128 stands for zero in the data rows.
Every row has a hidden score from 0 to 30. What is each row's score? 15 is about the middle. The score is a weighted sum of the row's numbers plus the product of two more (or one squared), each taken from its middle value.
[101, 71, 148, 176, 105, 143, 118, 137, 140, 92, 135, 165, 70, 98, 139, 110] -> 13
[164, 168, 178, 69, 192, 33, 126, 77, 115, 107, 143, 116, 188, 165, 81, 121] -> 12
[107, 55, 116, 205, 60, 138, 192, 160, 119, 138, 153, 157, 162, 89, 128, 161] -> 15
[84, 58, 130, 193, 109, 162, 148, 148, 131, 141, 143, 156, 69, 130, 129, 146] -> 14
[63, 65, 105, 171, 96, 142, 111, 123, 115, 119, 122, 145, 76, 64, 154, 173] -> 20
[65, 112, 133, 94, 122, 100, 65, 123, 90, 108, 120, 130, 78, 103, 136, 148] -> 13
[146, 171, 129, 102, 109, 137, 147, 173, 107, 134, 124, 120, 161, 136, 122, 57] -> 17
[109, 108, 119, 130, 96, 125, 77, 107, 141, 94, 115, 131, 112, 77, 163, 175] -> 13
[89, 88, 134, 155, 81, 135, 128, 162, 110, 119, 135, 147, 106, 107, 132, 126] -> 12
[89, 77, 151, 139, 125, 112, 70, 108, 139, 86, 130, 150, 58, 123, 139, 169] -> 9
[136, 166, 99, 109, 79, 158, 143, 178, 115, 148, 115, 110, 170, 114, 143, 110] -> 16
[208, 127, 168, 118, 175, 64, 93, 31, 194, 65, 146, 141, 162, 150, 125, 176] -> 5
[119, 180, 119, 84, 188, 117, 133, 119, 92, 172, 118, 95, 128, 158, 103, 99] -> 16
[155, 159, 147, 101, 171, 106, 145, 117, 132, 152, 136, 115, 155, 181, 98, 135] -> 18
[157, 163, 122, 134, 120, 168, 180, 180, 124, 162, 131, 122, 157, 157, 117, 51] -> 14
[147, 149, 100, 145, 130, 191, 193, 186, 132, 190, 129, 120, 138, 181, 118, 94] -> 17
[110, 66, 119, 202, 67, 121, 183, 137, 111, 115, 147, 157, 171, 38, 135, 125] -> 19
[191, 144, 143, 138, 106, 144, 160, 155, 156, 103, 136, 142, 170, 135, 133, 61] -> 13
[89, 85, 122, 159, 76, 124, 117, 134, 111, 102, 127, 145, 119, 58, 147, 137] -> 17
[144, 145, 98, 131, 125, 185, 136, 158, 162, 165, 120, 116, 118, 172, 144, 149] -> 17
[147, 162, 103, 128, 87, 172, 179, 196, 114, 161, 121, 115, 174, 134, 130, 76] -> 19
[127, 144, 95, 120, 107, 179, 134, 175, 139, 165, 119, 114, 120, 170, 139, 146] -> 14
[157, 139, 152, 111, 194, 88, 122, 68, 154, 125, 135, 121, 137, 176, 105, 174] -> 22
[141, 179, 149, 48, 179, 104, 71, 119, 137, 125, 119, 105, 104, 214, 113, 139] -> 11
[166, 181, 153, 59, 148, 101, 89, 129, 142, 102, 120, 111, 146, 181, 118, 118] -> 6
[175, 152, 150, 110, 144, 163, 108, 151, 177, 114, 124, 133, 94, 207, 131, 95] -> 8
[81, 119, 129, 103, 78, 114, 67, 142, 101, 89, 114, 129, 99, 78, 152, 136] -> 14
[178, 162, 152, 120, 133, 161, 149, 172, 150, 122, 131, 136, 127, 179, 121, 34] -> 11
[167, 153, 149, 79, 172, 65, 82, 58, 157, 100, 127, 110, 157, 156, 123, 203] -> 20
[110, 93, 133, 145, 113, 109, 93, 89, 132, 87, 125, 142, 116, 64, 150, 150] -> 14
[160, 146, 151, 135, 104, 129, 205, 192, 103, 133, 148, 141, 189, 146, 95, 28] -> 18
[127, 154, 123, 101, 111, 155, 100, 165, 133, 122, 113, 121, 106, 148, 142, 105] -> 11
[165, 156, 104, 136, 103, 187, 157, 172, 153, 149, 120, 119, 150, 147, 146, 96] -> 14
[158, 138, 113, 158, 112, 155, 193, 152, 125, 152, 133, 130, 178, 105, 126, 78] -> 18
[168, 124, 130, 171, 162, 184, 190, 148, 162, 164, 142, 144, 113, 191, 113, 76] -> 16
[136, 200, 161, 22, 137, 72, 82, 155, 93, 105, 119, 104, 152, 177, 102, 92] -> 6
[137, 130, 121, 130, 209, 102, 144, 58, 140, 168, 136, 113, 131, 168, 100, 192] -> 22
[136, 159, 97, 115, 152, 118, 171, 114, 107, 186, 128, 95, 186, 137, 110, 164] -> 19
[163, 157, 142, 98, 169, 103, 101, 81, 150, 112, 123, 113, 140, 144, 129, 136] -> 16
[114, 46, 148, 196, 81, 131, 127, 123, 149, 85, 148, 175, 101, 89, 144, 141] -> 12
[116, 78, 140, 172, 84, 141, 128, 147, 135, 94, 140, 161, 102, 100, 140, 110] -> 16
[144, 125, 105, 170, 134, 166, 169, 124, 139, 150, 125, 126, 133, 105, 136, 100] -> 19
[84, 97, 138, 135, 147, 140, 89, 121, 132, 132, 127, 137, 47, 153, 130, 158] -> 14
[160, 169, 143, 75, 150, 47, 140, 91, 109, 123, 135, 104, 224, 130, 98, 162] -> 13
[143, 185, 137, 75, 166, 94, 124, 114, 104, 134, 118, 103, 160, 133, 109, 95] -> 13
[126, 107, 145, 140, 101, 92, 129, 116, 114, 94, 140, 142, 156, 81, 127, 117] -> 11
[110, 58, 153, 194, 65, 117, 180, 159, 109, 104, 156, 171, 149, 81, 118, 114] -> 14
[174, 147, 134, 141, 97, 139, 198, 177, 120, 135, 145, 138, 200, 134, 112, 45] -> 20
[145, 157, 123, 108, 176, 103, 120, 75, 127, 134, 120, 106, 151, 114, 127, 135] -> 21
[127, 178, 98, 86, 146, 135, 127, 135, 115, 171, 109, 93, 146, 149, 127, 155] -> 19
[137, 116, 85, 184, 123, 190, 189, 144, 148, 181, 127, 124, 146, 125, 139, 147] -> 23
[165, 155, 142, 84, 179, 60, 112, 60, 145, 112, 129, 112, 174, 145, 112, 183] -> 19
[129, 137, 154, 109, 204, 77, 136, 78, 116, 145, 139, 121, 132, 165, 86, 147] -> 19
[151, 151, 132, 125, 127, 170, 144, 176, 138, 135, 124, 131, 115, 166, 127, 60] -> 13
[150, 161, 96, 125, 117, 191, 151, 175, 149, 169, 115, 112, 136, 167, 141, 123] -> 16
[97, 69, 133, 175, 97, 150, 124, 141, 146, 120, 134, 153, 87, 122, 139, 179] -> 14
[141, 159, 101, 118, 112, 162, 131, 146, 131, 142, 112, 110, 143, 115, 149, 106] -> 17
[151, 161, 130, 116, 140, 154, 137, 150, 132, 135, 123, 123, 125, 159, 126, 73] -> 12
[72, 68, 123, 162, 139, 127, 92, 91, 130, 124, 127, 141, 52, 105, 140, 193] -> 16
[97, 70, 131, 165, 97, 136, 67, 100, 150, 74, 122, 155, 63, 68, 170, 159] -> 11
[158, 162, 141, 124, 129, 161, 178, 198, 126, 153, 136, 132, 139, 187, 103, 39] -> 13
[158, 136, 176, 98, 224, 55, 78, 23, 155, 81, 132, 129, 109, 145, 109, 139] -> 18
[129, 46, 149, 220, 136, 137, 147, 82, 162, 98, 149, 174, 91, 86, 136, 124] -> 14
[98, 79, 129, 149, 52, 132, 105, 163, 128, 97, 135, 152, 113, 106, 146, 163] -> 13
[76, 67, 116, 171, 85, 147, 147, 163, 115, 150, 141, 148, 103, 127, 128, 179] -> 14
[96, 79, 123, 155, 107, 127, 85, 96, 144, 105, 127, 140, 92, 91, 154, 198] -> 13
[94, 63, 90, 205, 85, 172, 132, 112, 143, 132, 124, 144, 97, 50, 170, 172] -> 20
[94, 40, 158, 206, 121, 131, 151, 123, 131, 110, 156, 179, 73, 113, 117, 128] -> 11
[120, 71, 131, 174, 59, 138, 126, 150, 144, 90, 144, 162, 120, 96, 148, 143] -> 17
[97, 70, 125, 183, 72, 157, 151, 169, 129, 131, 141, 154, 111, 111, 137, 147] -> 12
[78, 51, 132, 180, 98, 141, 73, 102, 140, 83, 128, 163, 45, 71, 164, 152] -> 13
[107, 183, 117, 56, 151, 103, 104, 135, 95, 158, 112, 89, 140, 159, 112, 151] -> 14
[167, 153, 115, 133, 103, 188, 170, 195, 155, 162, 128, 123, 149, 184, 130, 101] -> 12
[140, 192, 118, 50, 119, 109, 101, 148, 116, 147, 117, 86, 173, 178, 123, 171] -> 8
[130, 153, 110, 118, 112, 170, 165, 194, 121, 177, 127, 116, 143, 182, 117, 120] -> 13
[141, 179, 126, 76, 157, 102, 113, 110, 109, 135, 114, 98, 157, 130, 119, 116] -> 14
[125, 171, 109, 82, 156, 132, 94, 118, 125, 149, 108, 96, 121, 148, 135, 150] -> 18
[146, 160, 165, 70, 194, 53, 94, 68, 120, 104, 131, 116, 138, 157, 98, 132] -> 10
[108, 85, 138, 165, 69, 123, 112, 130, 114, 75, 131, 158, 118, 29, 156, 85] -> 21
[163, 129, 112, 168, 113, 171, 221, 175, 141, 179, 144, 130, 181, 164, 110, 107] -> 16
[140, 191, 140, 39, 152, 85, 43, 94, 125, 88, 103, 98, 125, 122, 140, 114] -> 10
[101, 187, 135, 37, 155, 99, 64, 136, 90, 128, 107, 97, 102, 157, 119, 115] -> 10
[134, 155, 95, 127, 122, 168, 161, 158, 121, 171, 118, 111, 146, 137, 131, 109] -> 19
[115, 154, 125, 110, 123, 155, 154, 190, 103, 163, 126, 119, 122, 170, 108, 85] -> 13
[161, 155, 95, 142, 105, 184, 164, 161, 142, 160, 119, 115, 157, 120, 147, 90] -> 18
[62, 92, 132, 114, 140, 128, 32, 103, 137, 106, 113, 132, 17, 138, 150, 201] -> 14
[214, 155, 203, 101, 190, 17, 139, 41, 142, 55, 151, 142, 213, 118, 89, 72] -> 7
[113, 134, 112, 126, 125, 179, 95, 145, 150, 141, 108, 120, 69, 150, 152, 147] -> 15
[126, 180, 157, 32, 158, 91, 70, 144, 114, 122, 123, 108, 109, 212, 105, 128] -> 6
[94, 117, 148, 108, 116, 110, 72, 127, 113, 87, 121, 138, 81, 107, 138, 110] -> 12
[84, 63, 117, 189, 84, 166, 145, 163, 128, 143, 139, 154, 87, 124, 135, 162] -> 12
[171, 142, 154, 108, 188, 86, 110, 61, 162, 115, 138, 123, 141, 170, 112, 171] -> 15
[153, 164, 119, 120, 151, 150, 147, 132, 128, 138, 116, 117, 136, 122, 130, 64] -> 19
[41, 106, 120, 88, 78, 109, 45, 154, 90, 106, 115, 124, 69, 108, 146, 193] -> 10
[158, 102, 123, 179, 150, 144, 156, 88, 167, 130, 137, 140, 131, 120, 134, 143] -> 16
[156, 143, 128, 118, 178, 92, 155, 81, 140, 156, 135, 109, 177, 161, 102, 187] -> 26
[189, 148, 128, 125, 192, 98, 143, 50, 172, 138, 135, 112, 178, 153, 118, 187] -> 29
[153, 156, 171, 85, 228, 37, 94, 15, 123, 90, 125, 118, 139, 109, 102, 117] -> 21
[174, 177, 99, 132, 93, 164, 205, 182, 109, 165, 128, 112, 214, 111, 126, 48] -> 24
[107, 172, 142, 69, 182, 112, 109, 137, 96, 154, 119, 106, 101, 183, 99, 99] -> 15
[145, 175, 135, 68, 154, 108, 73, 106, 136, 116, 114, 105, 124, 155, 133, 139] -> 9
[100, 161, 121, 88, 87, 159, 161, 241, 77, 175, 126, 115, 135, 190, 104, 86] -> 16
[63, 86, 145, 130, 106, 98, 115, 142, 84, 115, 138, 145, 94, 109, 115, 144] -> 13
[135, 166, 142, 97, 117, 137, 152, 192, 100, 141, 129, 122, 144, 165, 107, 54] -> 12
[163, 161, 96, 144, 115, 177, 158, 141, 138, 145, 112, 116, 156, 88, 154, 72] -> 20
[170, 164, 161, 96, 177, 60, 161, 94, 115, 128, 144, 118, 202, 158, 83, 115] -> 10
[177, 144, 110, 164, 98, 161, 241, 187, 125, 181, 150, 128, 221, 158, 105, 83] -> 16
[193, 142, 137, 147, 109, 151, 149, 139, 167, 104, 135, 140, 162, 135, 140, 72] -> 12
[151, 157, 103, 124, 123, 166, 130, 138, 144, 141, 113, 114, 139, 122, 150, 106] -> 16
[151, 165, 108, 114, 97, 162, 156, 183, 129, 154, 120, 114, 167, 148, 132, 107] -> 13
[142, 152, 124, 138, 141, 162, 179, 162, 117, 162, 128, 127, 141, 151, 113, 61] -> 16
[67, 61, 115, 177, 109, 139, 100, 105, 119, 114, 125, 148, 56, 61, 151, 163] -> 18
[90, 71, 108, 197, 104, 156, 165, 131, 114, 145, 134, 149, 110, 74, 138, 125] -> 21
[146, 191, 123, 66, 130, 116, 112, 144, 119, 136, 115, 98, 165, 155, 123, 122] -> 9
[86, 82, 148, 152, 94, 112, 101, 132, 109, 84, 131, 158, 91, 67, 139, 107] -> 14
[162, 137, 140, 146, 127, 149, 195, 175, 128, 147, 146, 140, 160, 169, 103, 60] -> 13
[148, 158, 138, 93, 152, 106, 123, 122, 135, 134, 130, 115, 147, 178, 111, 144] -> 10
[98, 92, 135, 136, 90, 111, 86, 113, 131, 91, 128, 143, 106, 92, 146, 174] -> 11
[169, 137, 133, 147, 105, 157, 189, 184, 142, 146, 146, 137, 168, 180, 111, 89] -> 10
[132, 141, 141, 115, 196, 57, 152, 58, 100, 144, 137, 112, 174, 116, 90, 145] -> 20
[101, 82, 128, 161, 83, 126, 113, 129, 124, 97, 131, 150, 111, 69, 148, 140] -> 14
[111, 84, 107, 175, 75, 141, 131, 122, 134, 116, 129, 140, 138, 56, 159, 166] -> 15
[59, 51, 118, 196, 109, 168, 148, 153, 119, 154, 137, 156, 57, 118, 130, 159] -> 18
[80, 165, 103, 64, 163, 134, 74, 132, 108, 172, 102, 88, 77, 171, 128, 185] -> 23
